Each row has a name. Each question is about the rows just above it.

-.58  .65  -.65  -.58  .15  .22  -.04  .65  -.21  .01  -.30  .12  .65  .29  -.28  .47  .63  .19  .04  .04  .01  -.10  -.04  -.67  -.28  .65  .41  -.68  -.34  .15  .15  -.15  .56 -> z264
-.36  .47  -.67  -.51  -.25  .47  .08  .47  -.45  .71  -.42  .47  -.11  -.28  -.13  -.11  .27  .62  -.63  .47  .49  .57  .35  -.63  -.63  -.36  -.45  -.64  .09  .71  -.63  .65  -.36 -> z539
-.47  -.16  -.20  -.52  .47  .08  .24  .58  .47  -.42  .42  -.49  .49  .20  -.80  .52  .10  -.48  .44  .52  -.49  -.35  .00  -.32  .28  -.35  .47  -.04  -.41  -.49  -.44  -.42  .49 -> z111
Times .65 occurs in z264: -> 4
How many times does z539 hold -.63? -> 4
Count of .15 in z264: -> 3
Times -.36 occurs in z539: -> 3
How many times does z539 hold .47? -> 5

.16  .38  -.19  -.19  -.30  .19  .01  -.55  -.25  .10  -.19  -.19  .40  -.38  -.30  -.25  -.30  -.31  .36  .12  -.20  -.27  -.25  -.30  -.19 = z344
.47  -.16  .47  -.14  .44  -.29  -.24  .05  -.30  -.09  .42  -.15  -.16  .31  .48  .36  .48  .48  .48  -.31  -.08  .16  .46  .48  .48 = z608
.24  -.15  .20  -.20  .22  .28  .20  -.04  .20  .34  .23  -.03  -.06  .11  .19  .11  -.25  -.16  .06  .17  -.22  -.04  .23  .15  .19 = z144
-.21  .05  -.21  .06  -.22  -.26  -.02  .65  -.16  -.32  -.15  -.21  -.04  .12  -.20  -.19  .58  -.05  -.10  -.10  .42  .28  -.18  -.18  -.19 = z241
.11  .30  -.30  .31  -.31  .12  .07  -.11  .16  -.01  -.31  -.21  .28  -.26  -.29  -.06  .04  .21  .25  .49  .25  -.07  -.33  -.26  -.30 = z731
.24  -.15  .20  -.20  .22  .28  .14  -.04  .20  .34  .23  -.03  -.06  .14  .19  .11  -.25  -.16  .06  .17  -.22  -.04  .23  .15  .19 = z247
-.57  .46  -.36  .56  .27  .27  -.34  -.34  -.44  -.34  -.42  .14  .27  -.20  -.31  -.02  .61  .45  .02  -.42  .75  .27  -.41  -.20  -.30 = z694
How many times does z608 hold .48? -> 6
How many times does z344 hold -.30? -> 4
How many times does z694 hold .27? -> 4
How many times does z144 hold .11? -> 2
Count of .36 in z608: -> 1

-.20  -.11  .01  .12  .18  .01  .10  -.03  .01  .18  -.20  -.36  -.58  -.51  -.38  -.21  -.04 = z419
-.42  -.46  -.53  -.59  -.62  -.62  -.57  -.47  -.38  -.28  -.23  -.35  -.19  -.42  -.58  -.79  -.97 = z650
-.54  -.55  -.57  -.57  -.55  -.49  -.38  -.25  -.10  .04  .17  .27  .33  .33  .30  .26  .20 = z773
Count of .19 in z419: -> 0
How many times does z419 hold -.20? -> 2

-.09  .07  -.56  .41  .16  -.10  -.40 = z719
.00  -.22  .00  -.13  -.22  -.21  .00 = z410
.77  .63  -.17  .07  .97  -.78  .44 = z197
Times -.23 occurs in z410: -> 0
Count of .00 in z410: -> 3

-.34  .01  -.13  -.03  .15  .23  .18  -.10  -.20  .01  -.02  .13  .06  .76  .00  -.23 : z813
-.36  -.70  .35  .60  -.16  -.90  .22  -.07  -.90  .21  .13  .26  -.90  -.90  .06  -.37 : z83
.52  .46  .52  -.17  .09  -.10  -.45  -.69  -.01  .54  -.09  -.17  .38  -.21  .19  -.43 : z402
.20  -.21  .05  .30  -.18  .01  .02  .15  .24  -.31  -.08  -.34  -.17  -.43  -.04  .23 : z246
.59  .28  -.21  -.27  -.32  .26  .28  -.06  -.12  -.14  -.36  .46  .13  .11  .25  -.96 : z320
Count of -.90 in z83: -> 4
Count of -.17 in z402: -> 2

.03  -.28  -.15  .28  -.22  -.25  .04  -.08  .00  .12  .06  .09  .25  .07  -.06  -.20  .25  .22  .05  .09  .07  -.26  -.22  .25 = z447
.68  .37  .16  .02  .20  .61  .69  -.28  -.34  .50  .61  .29  -.47  -.45  -.10  .18  -.59  .01  .71  .51  .61  .36  .26  -.13 = z632
.17  -.01  .44  .05  -.04  .05  .17  .49  .34  -.24  .24  .48  -.54  .44  .27  .05  -.04  -.27  .12  .28  .21  -.11  .17  -.74 = z29
.27  -.31  -.23  -.10  .27  -.37  -.26  .27  .31  -.23  -.14  .27  .16  .41  .15  -.23  .44  .04  -.24  -.07  .06  -.33  -.29  -.05 = z19
.33  -.35  -.35  -.27  -.34  -.19  .26  .12  .07  .08  -.34  .47  -.20  .26  -.01  -.38  .04  .03  .33  .45  .40  -.39  -.43  -.27 = z441
Times .04 occurs in z29: -> 0
Count of .45 in z441: -> 1
Count of .27 in z19: -> 4

-.09  .52  .38  .01  -.12 -> z340
-.25  -.66  -.31  -.20  -.36 -> z41
-.55  -.16  -.07  -.51  -.61 -> z984
.64  .64  -.15  -.15  -.15 -> z843
-.29  .40  .00  .08  -.34 -> z859
.60  .11  -.50  .47  .46 -> z582
-.26  .45  .45  -.27  -.26 -> z686
.26  -.08  -.08  .56  .26 -> z837
.27  .08  .84  -.62  .31 -> z134
.50  -.23  -.23  .59  .33 -> z508
Times -.15 occurs in z843: -> 3
Times .26 occurs in z837: -> 2
Count of -.23 in z508: -> 2
Count of -.26 in z686: -> 2

.38  -.29  .09  .83  .37  -.07  -.35 : z975
.38  -.29  -.17  .83  -.09  .69  .07 : z918
.38  -.29  -.07  .83  -.16  -.07  .84 : z533
Times -.16 occurs in z533: -> 1
How many times does z975 hold .39? -> 0

-.10  .03  -.04  -.05  .07  -.17  -.16  -.04  -.01  .09  .00  -.05  .13  -.07  .02  .05  -.16  -.13  .24  .15  .21 : z57
-.44  .17  .18  -.14  .17  -.44  -.51  -.13  .18  .18  -.02  -.15  .41  -.15  .06  .11  -.41  -.40  .69  .43  .02 : z723
-.07  .40  .30  .19  .07  .63  .07  .07  -.07  -.63  .38  .03  .38  -.07  .19  .38  .07  -.44  .38  .17  -.14 : z674
-.11  .40  .30  .19  -.32  .63  .07  .07  -.07  -.63  -.14  .03  -.12  .42  -.07  -.23  .53  .05  -.53  -.35  -.17 : z423
.35  -.22  .04  .11  .11  .35  .48  .12  .04  .33  .12  .14  .11  .11  -.05  -.08  .33  .39  .33  .08  .02 : z628
-.07  -.01  -.05  -.05  .07  -.17  -.12  -.04  .00  .11  .01  -.04  .11  -.08  .02  .05  -.16  -.10  .22  .14  .02 : z4
.31  -.48  -.23  -.09  .19  -.32  .24  .02  .08  .48  .14  .07  -.14  -.30  .02  .14  -.24  .20  .08  .07  .15 : z938
.35  -.22  .04  .37  -.12  .35  .48  .12  .04  -.09  .03  .14  -.38  .09  -.05  -.08  .14  .39  -.60  -.37  .00 : z879
.53  -.74  -.33  -.11  .26  -.38  .45  .05  .13  .67  .20  .13  -.28  -.41  .02  .19  -.28  .37  -.02  .02  .22 : z966
Count of .18 in z723: -> 3
Count of .38 in z674: -> 4
Times -.43 occurs in z674: -> 0
How many times does z879 hold .14? -> 2
How many times does z674 hold .07? -> 4
How many times does z628 hold .11? -> 4

.15  .22  -.84  -.51  .45  -.71  -.69  .21  -.20  -.08  .30  .32  .33  .47  .21  -.26  -.67  .46  .45  .25  .40  .33  z326
.32  .15  -.09  -.23  -.56  .39  -.02  .06  .39  .40  -.16  .23  .39  .23  .40  .23  -.18  .06  -.15  .12  .39  .20  z906
-.59  .78  -.25  -.16  .54  -.32  .08  .81  -.56  -.50  .76  .76  .37  .02  -.58  -.38  -.28  -.26  .40  -.58  .71  -.16  z895
-.41  .79  .18  -.15  -.30  -.54  .48  .74  -.09  -.21  .41  .78  .56  -.65  -.19  -.04  -.03  -.54  -.05  .80  .71  .76  z659
.03  -.27  -.13  .10  .80  -.03  -.53  -.18  -.24  -.04  .15  -.28  -.26  .64  -.13  -.05  .04  .46  .38  -.23  -.27  -.26  z482
Count of -.58 in z895: -> 2
How many times does z906 hold .38? -> 0
Count of -.54 in z659: -> 2
Times -.16 occurs in z895: -> 2

.29  -.29  .13  .63  -.16  .24  .46  .35  -.64  .33  -.66  .43  .25  .49  .35 : z677
.29  -.29  .13  .63  -.16  .24  .46  .37  -.64  .09  -.05  .43  -.77  .49  .35 : z406
.35  -.06  .65  -.74  .64  .69  -.81  -.41  -.06  -.79  -.06  -.06  -.06  .00  -.88 : z537
Count of -.05 in z537: -> 0
How many times does z537 hold -.07? -> 0
Count of .24 in z677: -> 1
How many times does z677 hold .35? -> 2

-.63  -.42  -.42  .56  .84  .16  .73  z284
-.04  -.26  -.27  -.34  -.27  -.04  -.04  z958
-.15  -.24  .01  .20  -.08  -.19  .39  z950
.16  -.10  -.10  .16  -.21  .15  .61  z217
Count of -.10 in z217: -> 2
Times -.42 occurs in z284: -> 2
Times .16 occurs in z217: -> 2
How many times does z958 hold -.27? -> 2

-.15  -.53  -.07  -.07  .11  z315
-.15  -.53  -.08  -.07  .05  z687
-.15  -.15  -.07  -.07  -.16  z230
Times -.07 occurs in z230: -> 2
How many times does z230 hold -.15? -> 2

.03  -.08  -.05  .08  -.02  -.15  -.13  .14  .12  -.13  -.05  .08  -.04  .08  .06  .29  -.15  -.01  .24  .04  .07  -.22  -.04  -.01  -.06  .09  -.07  .04 = z7
-.09  -.38  -.30  -.02  -.11  -.20  -.48  -.07  .44  -.07  .08  .43  -.05  -.01  -.44  .46  -.20  .04  .82  .45  .15  -.46  .16  -.17  .47  .32  .20  .40 = z67
.00  -.02  .03  .19  .16  .21  .15  -.12  -.12  .08  .02  -.01  -.10  .08  .23  .10  .21  -.08  .12  -.18  .11  -.11  -.22  -.07  .06  .18  .15  -.14 = z764
.03  -.12  -.08  .06  -.03  -.17  -.17  .11  .16  -.12  -.02  .11  -.03  .06  -.01  .30  -.17  .01  -.17  .10  .08  -.26  -.02  -.03  .02  .13  -.02  .09 = z99
.00  -.18  -.14  .04  -.06  -.16  -.22  .08  .22  -.11  -.01  .18  -.03  .05  -.12  .35  -.16  .01  -.12  .18  .10  -.30  .02  -.07  .11  .16  .02  .15 = z987
.15  .25  .21  .17  .10  -.11  .29  .38  -.26  -.20  -.23  -.34  -.03  .16  .61  .08  -.11  -.04  -.34  -.44  -.01  .07  -.28  .18  -.63  -.13  -.36  -.41 = z878
.02  -.08  .02  -.09  .00  .17  .16  .11  .03  -.11  .12  .09  .36  -.35  -.26  -.04  .17  -.13  .76  .46  .02  .07  -.06  -.06  -.26  .18  .02  .54 = z18
.34  .03  .13  .39  .28  .23  .12  -.28  -.21  .20  -.04  -.08  -.44  .40  .59  .20  .23  -.05  .00  -.63  .28  -.25  -.34  -.04  .28  .19  .23  -.61 = z140
Count of .02 in z18: -> 4
How many times does z99 hold -.01? -> 1

.25  -.05  -.76  -.70 : z292
-.44  -.24  .32  -.14 : z745
-.68  -.68  .02  .02 : z205
-.06  -.21  -.06  -.35 : z108
.09  .09  .36  .09 : z302
.48  .21  -.42  -.42 : z95
.01  -.23  -.46  -.79 : z328
.17  -.15  -.68  -.20 : z564
-.45  -.08  .46  .37 : z667
-.34  .04  .67  .52 : z501
-.41  .00  .08  -.41 : z194
Times -.20 occurs in z108: -> 0
Times -.41 occurs in z194: -> 2
Times .02 occurs in z205: -> 2
Times .09 occurs in z302: -> 3

